A single turn carries every row of the set below to another of its rows. Some are shown first; where does it send the rows asked next?
X: [-28   4  26  22  -3   0 -17  -1  17   6   7  41  -4 -26  -9  14  -9   1
  -2  -6  15  -8  -1 -10  -5   0  -9   7  -6  -3  -6  -6   1   1   5 -12
   6   0  18   1   1  -1   4  -1]
S: [-12   7  23  33 -13  -4 -20  -2  13  -1  -8  37   1 -26 -11  13 -12   0
   3  -3   8  -3   1 -14  -5  -1   6   8   1  -4  -1 -10   2   2   8  -5
   5  -6  15  -6  -1 -11  -7   3]
J: [-19   5  15  28  -8  -1 -10   0   8   6   9  43   1 -15  -9  23  -6  -3
   2   2   5  -5   1  -2  -4  -2   1   6  -1 -13  -2  -8   6   3   6   1
   2   0  30  -4  -2  -4  -6  -5]
K: [-30  16  16   3  16   0   3   0   9   6 -16 -31   0   3 -16 -18  -2  -6
   3  -5  -8  -6  -4  12   0   8  13   3   4   4  -7  -4 -12  -6  -2  -6
  -1  -3  10   4  -3   9   2  10]
H: [-24  12   9   7  12   0   7   3   9   7 -18 -30   5   5 -22 -20  -5  -4
   2  -3 -10  -9  -1  13   4   7  15   6  -4   1  -3  -7  -8  -3   0   1
  -4  -7  11   0   1   5  -2  12]
M: [-30  13  11   3  18   2  12  -1   4   8 -14 -30   0   5 -14 -15  -1  -4
   2   0 -11 -10   1  13   3   2  11   1   1  -3  -4  -9 -10  -2   4  -3
  -2  -5  18   1  -1   9   2  13]
Q: [ 30   5   5  16  -2  -3 -13   3  16   7  20 -21   1  -1 -11 -29 -18  17
   4  -3   7  -1   5   6  -1  -1  -2   1  -3 -30  -4 -10  -5  -3   7  -4
  -6   4 -10  -3  -6   3  -6  15]
R: [  9   4   7 -18   2  -3  -1  -4   1  18  23  20  -8  13  13  -6  -6   8
  -7   3   7 -12  -4 -22  -3 -10  -9  -1   2  15 -21   0   6  -3  -7  -6
   8   3 -21 -10  -5  15   7 -19]
P: [ -1   3   8  -1  -4   1  -3   7  -9   4   3  49 -11   4  -3  31   5  16
  -1   1  16   0  -2  -5   1  -7  -6  11   9  16   2  -5   1   3  -1  -3
   8  -6 -11  16   2   9 -20   4]
C: [ -6  19  -3  11  18   6  -1   1  -5  -6  -1 -28   0 -17 -19 -12   6  26
  -6  13  14   3  -2 -18  -3  -5   6   2  13  22   6  -2   5   0  15 -17
  -3 -15   4  15  16  17 -11  14]
A: [ 12   2   3   1 -12  -1  -6   1  -4   5  -4  38 -14  -1  10  22 -12  13
   6  -6  24 -11  14 -11  10 -17  -5  12   2   6   6 -15  -3  12  -1  -7
  12 -10  -3   7  14   3 -12  12]
V: [ 22   9  -6  -8  -9   0  12   1 -10  16  23  16 -10   2  16  -1 -13  11
   5   3  -5  -5   7 -22   0 -11   7   1   8  -1  -3  -7   2   3   4  11
   1  -3  -9 -22 -11  11   9 -12]
B: [  4  24 -18  14   6   5  -2   7  -9  -2  12 -29  -1  -8 -12  -3   2  17
  10   1  14  11   4   2   0   2  20   9  21  13   9   3   0  -4   0  -4
  -7  -4  22   9  10  19 -10  -4]
D: [ 17   4   8  -6  -6  -1   5   4   0   9  11  20  -2  -7  -5 -15 -10  18
  -6   5  -4  -2  -6 -34  -4  -5   3   5  -2  18  -7  -3   6  -2   6   7
   1  -9 -36 -15 -11   8   3  -5]
T: [ -6   9 -17   7  16   5  -4   3   5   5  16 -27   2   0 -15 -14   3  17
  -5   4  26  -8   4   0   5  -3  -5   6  -4  15  -3   3  10  -1  -4 -16
   0  -3  20  17  26  20 -11  -2]
N: [ 14   5  14   6  17  -1  -2  -7   3   8  22 -10  -2  12  -3 -12   2  15
  -9  20  -2  -5   0   7  -9 -11 -13 -16  12 -31 -12 -13  -1   0  16 -13
  -2   5   0   6  -8  11 -11  15]
F: [  6  13  22   4  12   2 -13   6  11   6  28 -12  -5  -8 -13 -17   0  20
   0  -2   3  13 -12   5 -15   9  -7  -3  16 -15  -9   3 -12 -12   9 -11
  -6  10 -20   9 -22  15   1  12]
Y: [ -1   0   2  -1 -13   5  -1  15  -1   7  11  42 -13 -15  -5  20 -11  20
  10 -18  24   0   6  -8   5  -1  -6  22  -4  12  13  -4  -6   5  -2   2
   5  -8 -13  10   2  11  -5   9]

P -> Y
F -> Q
J -> X
Now find these:
R -> D
M -> K
T -> C

A single turn carries every row of the set below to another of its rows. Some are shown first; where does it send the rows asked next?
Nozeg: [  6  10 -11 -20  17   5   5  15 -11 -22 -11  -4  -7 -11  14 -18  -6   2]
zop: [  9  -6 -11   4  -5  -9  11 -26   3   8  -5  13   8   1  17  -3  10   9]
Kelo: [ -9 -14 -14   4  -1 -12  12   7  -3 -12  -9  -8 -16   6   5   4  25   2]
pizud: [ -1  -7  -9  11  15 -11  10   4   4  -8 -14  -1 -25   8  -4  -8  24   9]
gudok: [  9  -6  15   4  -1  27  10   1  -3   7 -12  -2   2 -13   8  18   7   1]
Kire: [  2 -13 -13   1  -8  12 -15  -5  -2 -18  -9   3   6   4  21 -21   4  -7]
buz: [ 15   0  -4 -11  -4 -11  -2  10   6 -16 -11  -2  -7 -27  13 -20   5 -17]
kofav: [ 11   5  -9   7   0  11 -21 -19 -11   2  -4  -4  10  -5  -3   3  -4   9]
tono: [ -7 -14  -7   2  -6   6  17  21  -3 -14  10  -1  10  11  12  -4   0 -17]
paseg: [ 19  22   0   2  14   2   8  21  -8  -7   2  12  -6 -22  21   0  12  -6]
Vulav: [  5  -5  11   3 -14  25  10   3   1  -6 -21  -3  -5  -5  25   6   2  -4]
bez: [-13  10   7  -2   9 -14  10   5   5 -21  -1  15   2  -1 -12 -10   4 -22]
ver: [  0 -11  -4   2  -7 -21  21  -5   7   3  -1   3  15   4  17   6  14   4]
nin: [ -9   2  20   1  16   7  -6   3   5  -9  -7  -5  16   6   5 -26  -1   5]
kenu: [ 14   9  -5   9   9   9  -9   4  12   0 -15   0  -5   5  36   5  -1 -13]
rurav: [ 24   9   8 -15  13   0   4   0  -2   0  13 -15 -11  -3  -8   1 -10 -18]
Fod: [-11  17  22   5   5  12   7  -8  -2  -6  14   8   2   8  -2 -14  -6  -6]
gudo: [ 12 -11  11   5  22  -9  19  13   3  -8 -12   8  -2  15  -3  -5   2 -24]
gonut: [ 28  14   3  -2  17   2  -7  11  13   6  -6  -7 -12   0  25   2   3 -16]
vesip: [  5  11   4 -15  -6  -3   2  -7  -5   2   7 -23   1   1   1 -22 -10   7]
Dolik: [  8  15   6  10  13 -10  -7 -15 -14 -23 -15   8 -17  -1   3   0   5  10]
dedi: [ 17   7   8  16   9   4   7  15  -8  -2  10  10   7 -23  15  10  13 -10]
gibus: [  7   2   3  16  24  -6  -5 -12  13 -11  -6  -2 -12   3  -7 -21  -8  10]
Miz: [ -9   1  -6 -28  11   9  13   3  -8   2  10  -4   5   0   0 -21   3  -1]
Funu: [ 10   8  -3   9  -5 -17  11  -5  -2   2 -21   9 -13   3 -18  -9  14 -17]
lonu: [ 18  -3 -14  13  -7  -6  10 -13  -9  13 -20   4  -5   0 -13  -5   6 -10]
boboz: [ -1   3  -2  13   2   3   9   6  -5   6  16  -4  14   3 -11  18  -7  -1]
nog: [  8  12 -13  -3  23   1  12   4  11  10   7  -4 -20 -11   0  12  -9  -1]

vesip -> Fod
pizud -> gonut
Now find these:
boboz -> tono
gudo -> buz
zop -> gudok
bez -> Nozeg
Kelo -> kenu

